In the rows, zero is written as 128.
Each path is a new rotation, seen through one point. The rows after it are directions, each followed by how far the rotation turns it, in degrees a step (0 if it stays put).
Each turn is a multiple of 5 degrees from 10 to 175, or 0.
Each row of a path follows its step; steps can be skipped.

step 0: [139 136 124 128 126 124 136 127 124 128 124 141 128 129 122 128 128 127
 128 126 135 132 137 117 114 128 127 129 131 131 126 133 130 127 122 132
 122 125 140 122 134 131 129 131 125 123 129 123 122 125 126 133]
step 1: [130 130 120 118 124 134 127 132 127 125 129 128 127 128 126 125 134 128
 132 136 133 125 128 132 135 136 117 133 135 128 134 130 122 131 124 123
 127 124 135 138 132 119 124 121 122 122 122 123 133 129 119 119]
step 2: [128 127 128 131 129 137 124 131 132 126 129 127 134 140 132 132 123 128
 124 133 122 132 140 138 117 124 126 123 126 127 129 135 124 125 126 132
 121 117 131 125 132 128 129 131 134 120 132 136 139 136 126 127]
step 3: [132 133 136 127 125 133 133 136 131 122 130 123 129 133 134 133 124 124
 120 132 126 120 122 127 142 125 123 136 128 119 121 138 127 134 140 123
 123 125 129 125 131 130 130 125 122 133 133 124 132 122 130 131]
step 4: [119 121 123 133 124 130 127 130 125 122 130 127 130 127 129 140 122 130
 136 123 119 131 132 137 126 127 140 120 135 133 117 128 123 134 128 120
 120 133 130 123 126 126 122 125 132 132 123 124 126 124 131 134]
step 5: [124 135 127 132 137 124 137 127 130 123 125 132 132 130 126 130 126 125
 127 135 129 129 134 121 138 114 134 133 127 127 128 122 127 128 127 127
 133 132 122 132 130 124 127 120 137 134 125 124 127 125 140 114]
step 6: [135 127 117 129 127 125 126 125 140 122 131 122 121 123 125 137 123 131
 130 127 133 127 134 123 126 128 144 124 128 126 133 122 140 136 131 133
 132 127 124 127 128 133 127 133 126 122 124 125 127 125 118 127]
step 7: [120 136 122 134 121 134 123 123 123 134 127 131 125 131 127 131 124 129
 128 126 135 140 120 123 135 126 120 121 134 123 124 120 136 123 125 132
 133 124 124 133 128 125 137 128 120 126 128 121 134 134 132 124]
step 8: [129 122 128 125 133 122 131 123 128 127 129 129 122 136 131 134 128 120
 132 132 123 122 127 119 129 136 123 117 130 135 123 132 122 127 132 132
 136 126 121 134 127 133 133 138 127 120 119 139 128 136 126 135]
step 9: [130 132 136 123 121 130 138 125 127 127 134 127 124 131 127 125 127 135
 124 132 119 139 118 120 122 126 126 133 120 124 124 129 129 122 126 118
 127 136 124 133 120 128 122 130 126 127 131 122 132 138 122 133]
step 10: [131 115 132 121 128 131 133 128 134 127 117 140 139 126 128 126 128 131
 125 125 129 116 123 129 125 133 127 121 125 130 120 121 135 135 125 119
 128 125 133 131 119 120 127 129 132 127 126 133 130 128 129 132]
step 11: [131 133 128 131 134 131 121 130 120 132 134 126 131 130 129 119 133 124
 119 127 132 129 132 123 122 127 136 129 125 134 132 139 132 139 123 120
 132 123 125 128 118 127 120 121 126 140 126 126 132 135 132 127]
Speeds:
[130 127 129 125 127 128 126 132 127 128 127 128 127 129 127 129 128 129
 126 130 129 126 129 129 129 126 127 128 129 128 128 131 128 128 126 131
 125 128 130 128 126 128 125 126 130 129 127 127 129 128 129 129]
35

step 0: [124 126 125 129 123 127 137 120 123 123 124 126 124 130 135 129 126 128
 136 134 139 129 126 122 135 121 139 134 128 130 127 130 135 129 121 119
 123 128 123 134 125 142 121 131 119 126 134 121 128 130 133 134]
step 1: [131 134 129 129 128 131 126 128 112 116 129 120 137 128 129 134 126 125
 130 126 119 130 125 127 120 124 129 116 135 134 132 119 126 133 132 126
 126 130 137 124 120 120 133 128 125 128 129 125 117 132 125 131]
step 2: [126 125 130 126 118 137 122 128 128 143 132 121 133 131 134 133 130 126
 124 130 129 133 119 130 140 122 125 137 135 118 130 125 134 122 127 134
 136 131 127 130 126 130 128 135 127 137 121 129 132 137 125 127]
step 3: [134 124 134 122 127 115 124 132 122 122 117 128 129 124 120 130 128 129
 140 139 133 117 131 127 128 130 132 130 124 128 128 126 125 133 125 125
 132 121 132 131 122 128 121 128 127 131 122 131 130 129 128 112]
step 4: [126 125 130 119 136 125 125 134 126 122 143 115 125 133 132 127 134 137
 129 123 125 134 137 130 126 136 117 132 133 127 128 130 128 120 124 131
 132 131 133 136 130 117 127 125 132 122 133 129 124 130 125 130]
step 5: [129 129 114 121 123 130 138 126 124 136 122 125 119 136 137 124 130 130
 122 138 131 121 126 134 130 126 122 128 128 132 134 131 134 132 121 128
 126 128 131 130 133 142 122 128 132 130 125 120 131 122 134 124]
step 6: [135 129 120 130 131 130 124 129 117 115 125 129 131 114 133 123 129 124
 131 133 131 134 125 129 116 127 133 119 127 134 127 135 121 124 126 123
 127 133 123 134 124 123 121 129 132 132 125 133 124 130 121 137]
step 7: [122 133 129 124 124 135 129 131 139 130 128 120 136 132 138 135 126 125
 126 126 129 129 126 135 135 126 124 129 131 120 131 130 129 122 135 121
 131 128 128 132 116 142 130 123 121 122 134 127 120 130 120 134]
step 8: [137 128 135 127 123 130 122 134 136 117 121 123 124 126 125 129 128 125
 126 138 127 123 124 128 127 127 140 126 132 127 137 129 129 138 123 134
 123 129 140 120 125 127 127 135 123 141 125 124 132 123 126 123]
step 9: [131 129 137 132 126 125 119 124 126 125 136 120 131 127 130 126 130 125
 129 122 139 134 141 127 128 123 128 141 128 133 129 124 130 123 123 120
 135 130 128 136 140 125 127 135 126 124 127 131 124 135 118 127]
step 10: [129 133 128 120 128 120 130 126 131 129 123 125 134 137 134 135 126 138
 128 129 124 124 129 134 117 124 122 123 132 125 136 121 128 124 128 129
 124 116 131 132 129 134 129 133 134 123 124 117 136 130 137 118]
step 11: [128 132 122 130 145 134 124 127 125 122 129 129 123 130 128 123 137 135
 123 140 133 133 123 125 126 127 133 132 132 130 122 137 130 121 127 130
 130 133 130 131 129 120 122 131 131 141 125 126 125 139 134 127]
Speeds:
[129 128 128 128 128 129 129 127 128 128 130 128 129 129 127 127 126 127
 125 130 129 127 131 128 131 127 127 130 126 128 128 127 129 128 126 126
 130 128 127 127 127 134 129 127 129 127 129 130 126 130 130 127]
155

step 0: [129 111 136 121 129 133 125 125 137 125 129 130 130 133 125 131 124 119
 136 132 136 130 132 132 127 127 128 136 123 130 124 131 120 133 128 123
 137 125 126 128 117 132 137 124 128 121 125 131 134 124 118 123]
step 1: [125 123 128 139 125 135 122 132 131 129 128 124 129 121 134 140 128 126
 125 128 129 122 128 133 123 125 123 119 129 115 128 124 135 134 132 128
 138 125 132 123 127 132 121 132 119 120 129 126 119 120 133 134]
step 2: [124 130 136 138 121 133 138 126 135 125 126 126 128 131 128 130 129 121
 140 117 125 136 126 132 131 139 128 129 126 128 134 124 116 116 129 126
 125 133 125 130 128 134 133 132 118 134 127 131 126 134 131 133]
step 3: [129 144 127 128 129 125 118 128 133 125 134 126 125 131 121 131 128 121
 125 133 126 124 130 133 120 130 138 143 130 128 139 116 124 131 131 124
 128 123 138 130 128 123 125 129 127 119 126 125 125 126 121 127]
step 4: [129 128 137 130 118 135 110 136 127 133 118 129 131 132 126 127 130 128
 132 137 139 132 126 125 126 127 123 123 125 131 132 129 127 121 124 119
 136 125 125 128 140 124 125 131 132 136 131 127 126 130 131 123]
step 5: [122 137 123 132 124 126 132 133 133 124 130 121 134 125 129 117 122 134
 122 121 126 122 136 123 128 125 128 128 119 129 127 130 117 132 133 129
 145 135 125 140 130 129 124 133 124 130 123 126 133 126 125 127]
step 6: [130 121 120 123 133 131 125 124 131 135 118 131 124 138 127 139 131 128
 127 127 121 127 133 135 121 131 125 139 121 129 123 135 125 120 124 121
 131 122 126 127 126 132 120 122 121 132 118 131 133 126 119 128]
step 7: [116 128 124 128 133 132 124 127 138 132 117 128 125 121 137 122 136 128
 134 129 125 131 132 137 123 130 123 125 126 121 128 119 137 134 128 121
 131 128 130 136 122 126 130 137 135 125 135 131 128 119 135 126]
step 8: [127 129 134 132 121 135 133 124 132 115 121 127 125 130 124 133 125 126
 131 138 133 130 137 128 120 124 128 133 121 128 119 124 118 130 127 136
 118 133 121 129 123 131 129 133 123 137 123 125 121 131 136 136]
step 9: [125 137 127 129 130 120 122 119 127 136 124 120 127 128 125 137 122 129
 126 124 128 125 128 126 117 121 122 130 132 127 130 118 130 125 129 123
 122 141 134 134 133 131 124 127 121 120 137 124 131 137 121 130]
step 10: [131 137 134 123 131 124 117 126 123 130 121 135 137 130 119 123 144 132
 134 121 130 134 127 129 134 131 130 131 120 119 124 126 119 125 121 130
 126 125 129 131 136 130 121 128 134 130 129 130 125 131 137 126]
step 11: [133 130 129 111 124 133 125 130 131 122 131 125 133 126 128 121 125 120
 121 129 124 126 134 123 131 124 128 134 125 136 126 121 132 142 130 122
 134 139 124 134 125 134 122 125 129 139 132 126 128 128 124 121]
Speeds:
[127 128 126 129 129 128 129 130 127 128 129 126 127 129 125 127 129 130
 130 129 126 128 129 124 127 131 127 127 129 131 128 128 130 129 125 130
 128 127 128 126 128 132 129 127 129 126 129 128 129 127 129 128]
0

step 0: [130 128 131 129 118 125 130 121 116 127 127 127 138 124 132 130 125 119
 134 137 129 127 127 119 128 130 133 129 126 127 124 139 128 120 139 128
 127 138 125 123 127 131 138 141 125 127 141 126 131 127 127 132]
step 1: [127 133 134 130 111 127 129 132 123 134 129 133 131 125 143 119 127 129
 127 134 135 133 129 122 132 139 128 117 127 124 128 128 131 125 133 127
 119 136 124 120 125 129 138 130 131 128 131 131 130 125 117 123]
step 2: [133 120 127 129 120 128 115 129 116 131 130 134 129 130 134 126 129 122
 128 134 131 132 133 127 138 123 126 114 133 134 131 133 131 122 127 127
 126 132 129 132 132 134 130 131 135 130 130 125 135 126 112 121]
step 3: [131 119 125 120 131 132 130 131 124 124 125 139 130 133 122 122 126 127
 132 129 137 134 133 114 135 135 124 118 130 130 128 132 133 120 130 128
 127 130 131 122 134 124 124 134 129 131 139 121 133 132 113 133]
step 4: [128 122 123 119 126 143 132 131 127 130 129 136 128 130 132 119 131 133
 129 133 140 131 127 121 130 127 121 124 138 122 131 121 125 122 124 123
 129 133 132 124 138 133 131 129 124 135 131 130 137 115 127 136]
step 5: [129 119 133 121 129 130 131 123 122 124 123 125 127 133 128 121 129 133
 128 133 142 121 130 126 123 119 132 129 139 125 130 137 123 123 120 130
 127 138 134 126 126 137 135 139 126 131 125 122 135 126 122 135]
step 6: [128 124 138 127 127 133 133 125 124 126 136 128 137 124 134 127 130 127
 134 126 141 130 126 123 129 133 129 130 130 125 129 129 126 127 129 116
 122 138 135 121 121 134 129 145 121 138 129 116 127 134 128 132]
step 7: [130 135 127 132 120 125 125 130 118 122 132 123 145 128 138 125 127 125
 124 125 137 128 126 127 125 134 129 119 140 129 133 126 127 125 133 121
 125 128 134 127 124 136 139 133 122 134 128 129 141 129 129 130]
step 8: [122 124 130 132 120 120 129 123 117 133 126 131 133 130 132 126 120 128
 132 121 132 122 125 123 128 141 133 122 135 132 136 138 133 122 131 126
 128 132 135 137 126 133 123 137 128 130 127 130 136 126 116 124]
step 9: [123 128 125 119 126 136 125 131 115 131 130 133 132 128 129 130 129 130
 139 136 129 135 132 123 129 143 129 122 132 125 129 132 135 123 132 126
 129 128 136 122 122 138 118 128 123 132 130 131 136 129 120 119]
step 10: [130 128 118 129 132 136 121 125 121 119 124 135 124 132 136 118 131 133
 131 131 130 130 131 126 126 133 121 119 137 124 123 128 133 125 132 134
 123 136 133 127 134 137 120 137 126 125 125 138 139 129 124 129]
step 11: [130 121 128 127 132 132 127 124 117 128 121 137 120 123 129 125 123 134
 137 129 125 127 134 127 132 129 130 128 128 130 122 137 128 118 128 126
 123 135 127 126 135 137 127 141 125 139 130 128 139 124 132 141]
Speeds:
[129 130 132 129 128 126 127 129 128 129 128 128 129 128 131 127 126 127
 129 127 127 128 126 128 130 127 128 126 127 130 130 128 130 128 130 129
 129 127 128 128 128 125 132 129 126 129 126 125 129 128 129 125]
60
[123 127 130 127 126 128 130 127 126 132 126 129 128 130 129 128 127 130
 128 131 130 129 128 129 126 129 129 129 127 126 129 129 128 129 127 130
 129 129 128 128 127 129 130 126 129 127 127 128 128 125 128 126]
95

step 0: [127 121 138 121 123 126 130 134 130 121 131 126 114 132 133 128 126 116
 129 132 130 131 136 132 127 135 127 128 128 127 130 123 125 122 127 145
 134 124 129 133 129 130 125 128 129 119 126 130 135 129 131 136]
step 1: [122 123 128 128 134 125 122 125 128 134 130 133 116 135 127 124 132 125
 117 130 126 124 129 119 125 124 141 125 131 127 124 119 127 131 131 132
 128 125 122 132 129 130 131 133 123 125 133 127 124 131 138 142]
step 2: [131 132 122 133 135 126 128 126 118 123 118 122 123 127 127 127 132 124
 137 127 124 138 123 116 123 124 133 124 135 126 124 124 124 125 134 137
 124 130 132 130 122 127 120 131 129 122 130 122 132 138 128 135]
step 3: [135 125 127 122 121 127 127 127 126 122 123 127 124 127 124 125 137 132
 127 122 133 129 120 124 132 131 123 117 134 124 131 114 127 127 126 140
 123 130 125 131 124 128 128 116 128 128 129 122 132 117 135 131]
step 4: [127 127 132 126 127 141 129 129 130 129 131 128 116 119 125 128 128 133
 126 126 133 133 134 129 125 131 123 123 127 128 126 127 125 128 131 140
 126 125 124 132 122 135 140 136 136 114 129 125 133 128 133 134]
step 5: [126 127 132 132 137 128 123 124 127 128 128 120 123 128 128 120 127 131
 128 130 129 123 135 121 121 142 129 127 135 124 123 116 123 132 134 128
 131 128 131 134 125 138 133 132 119 128 140 120 127 127 129 127]
step 6: [121 131 128 128 129 132 128 125 121 117 127 129 124 120 119 121 126 119
 145 127 123 117 124 132 125 129 137 126 137 124 126 121 128 125 128 137
 133 129 129 130 127 130 126 130 133 131 127 120 133 131 132 131]
step 7: [130 121 128 128 129 126 130 132 131 133 135 124 129 133 129 126 134 121
 132 121 136 117 125 130 134 124 127 112 134 126 126 124 130 132 129 137
 132 133 130 131 115 125 127 131 133 124 135 127 130 124 138 133]
step 8: [127 122 139 126 130 129 125 132 121 131 134 126 132 120 129 123 135 124
 135 131 130 132 134 129 122 123 124 121 126 130 123 131 118 128 130 133
 125 119 128 134 131 133 123 129 125 114 133 122 129 125 135 139]
step 9: [118 125 128 129 133 130 122 127 122 133 120 124 128 127 124 131 131 126
 130 127 125 131 124 123 127 139 132 122 129 139 128 121 132 133 132 132
 134 123 125 124 134 128 129 126 122 128 143 120 133 119 131 139]
step 10: [123 130 126 139 117 135 125 133 123 123 123 117 129 130 126 122 126 128
 133 127 126 130 123 127 134 123 134 130 125 128 121 123 127 133 126 142
 131 129 133 129 121 132 131 135 130 128 125 117 133 123 126 138]
step 11: [131 134 125 125 123 129 126 137 124 128 139 113 125 128 127 136 138 129
 126 132 129 126 127 134 135 132 136 121 129 120 134 118 124 129 125 134
 129 131 132 132 125 133 129 129 126 123 137 127 125 123 138 127]
Speeds:
[125 128 128 129 131 130 127 128 128 127 128 129 127 129 129 127 125 128
 127 130 131 129 125 127 127 129 131 129 128 129 126 126 126 129 127 127
 132 127 128 128 129 129 127 130 127 131 126 127 127 129 126 128]
85
[130 131 126 127 128 128 129 128 125 129 128 127 125 127 126 127 130 131
 128 129 130 128 127 128 127 129 127 130 126 127 129 126 128 129 125 127
 126 129 126 127 126 130 131 128 129 129 129 127 129 129 126 127]
45
[128 127 128 128 130 127 129 125 129 129 129 130 129 128 128 129 131 130
 129 128 125 129 129 129 126 130 130 129 126 130 129 128 127 130 130 126
 125 129 129 130 128 132 127 130 127 129 128 129 129 129 129 130]
100

step 0: [123 120 123 125 125 132 126 124 123 127 125 135 135 125 122 134 130 116
 132 121 125 127 119 125 126 120 126 120 124 134 124 139 133 133 135 130
 128 125 122 129 135 129 133 119 124 128 131 119 133 132 121 121]
step 1: [128 131 127 124 131 129 140 133 124 126 127 130 129 133 122 130 136 124
 128 129 126 131 121 127 130 121 128 129 121 137 121 131 131 135 135 125
 129 120 116 137 141 125 131 120 127 128 127 118 124 124 125 118]
step 2: [133 126 137 119 127 138 137 132 118 130 126 126 127 135 132 137 126 120
 129 131 137 124 123 125 132 128 127 127 124 130 125 135 127 126 130 124
 133 123 121 137 136 123 129 120 125 128 132 124 125 136 119 119]
step 3: [133 128 131 127 128 137 135 126 133 122 126 134 125 129 128 134 129 128
 130 136 134 125 118 128 136 129 120 124 138 136 121 131 130 128 129 131
 125 129 116 137 126 127 137 124 120 130 132 123 129 135 118 121]
step 4: [130 129 129 117 126 133 131 123 130 122 121 131 119 133 126 134 133 129
 126 130 135 124 115 128 132 129 132 128 131 127 121 123 124 131 125 132
 122 122 124 133 135 127 135 121 114 128 115 126 125 134 126 126]
step 5: [127 131 139 116 128 138 131 125 121 120 129 129 128 132 128 125 129 132
 130 124 129 122 125 123 129 133 125 128 128 129 122 132 126 127 133 134
 119 122 120 123 127 123 132 119 116 138 123 121 128 135 124 135]
step 6: [132 129 128 118 130 139 131 121 130 123 123 126 120 135 125 123 134 131
 130 130 131 128 128 121 127 128 121 123 136 132 128 136 130 124 139 128
 118 121 127 122 133 138 132 117 127 129 124 125 124 125 119 135]
step 7: [129 126 115 114 125 135 125 120 130 125 126 134 132 129 125 131 126 122
 135 128 128 121 128 120 127 128 124 120 124 125 127 138 134 128 129 128
 125 119 128 121 134 131 134 116 124 136 120 123 127 127 126 126]
step 8: [129 128 120 128 127 138 132 122 128 130 136 129 131 134 121 129 131 127
 135 123 122 129 123 124 129 120 122 131 128 131 128 137 131 133 135 121
 125 119 115 125 132 125 124 119 128 133 119 116 123 129 129 126]
step 9: [134 131 126 123 130 135 134 125 118 129 128 124 122 133 123 133 124 127
 137 117 129 130 122 130 128 123 130 121 123 129 131 141 129 129 127 116
 131 120 119 131 132 131 130 119 128 125 125 126 123 128 116 122]
step 10: [134 134 125 131 134 131 130 130 120 119 132 129 126 133 123 139 126 124
 135 132 129 127 120 126 133 129 123 120 129 134 120 137 132 126 130 122
 132 121 121 130 126 130 134 123 130 136 126 124 134 133 124 113]
step 11: [124 122 124 126 132 131 131 124 123 129 129 127 119 130 126 144 134 125
 132 129 131 129 113 132 131 128 124 129 129 133 119 126 126 130 139 124
 127 123 124 131 129 127 131 124 125 127 118 131 126 141 122 119]
Speeds:
[128 129 130 130 127 129 126 130 126 127 130 129 132 127 128 127 126 127
 129 129 127 129 128 127 130 127 124 127 131 130 127 129 129 130 129 130
 127 130 127 127 127 127 127 129 128 128 127 126 130 130 129 128]
145
[129 130 131 127 129 128 131 129 125 130 131 126 127 129 131 125 129 126
 128 126 126 129 130 126 129 130 130 127 129 128 130 131 126 128 128 128
 127 129 128 129 128 128 128 130 127 129 128 129 127 127 127 127]
100
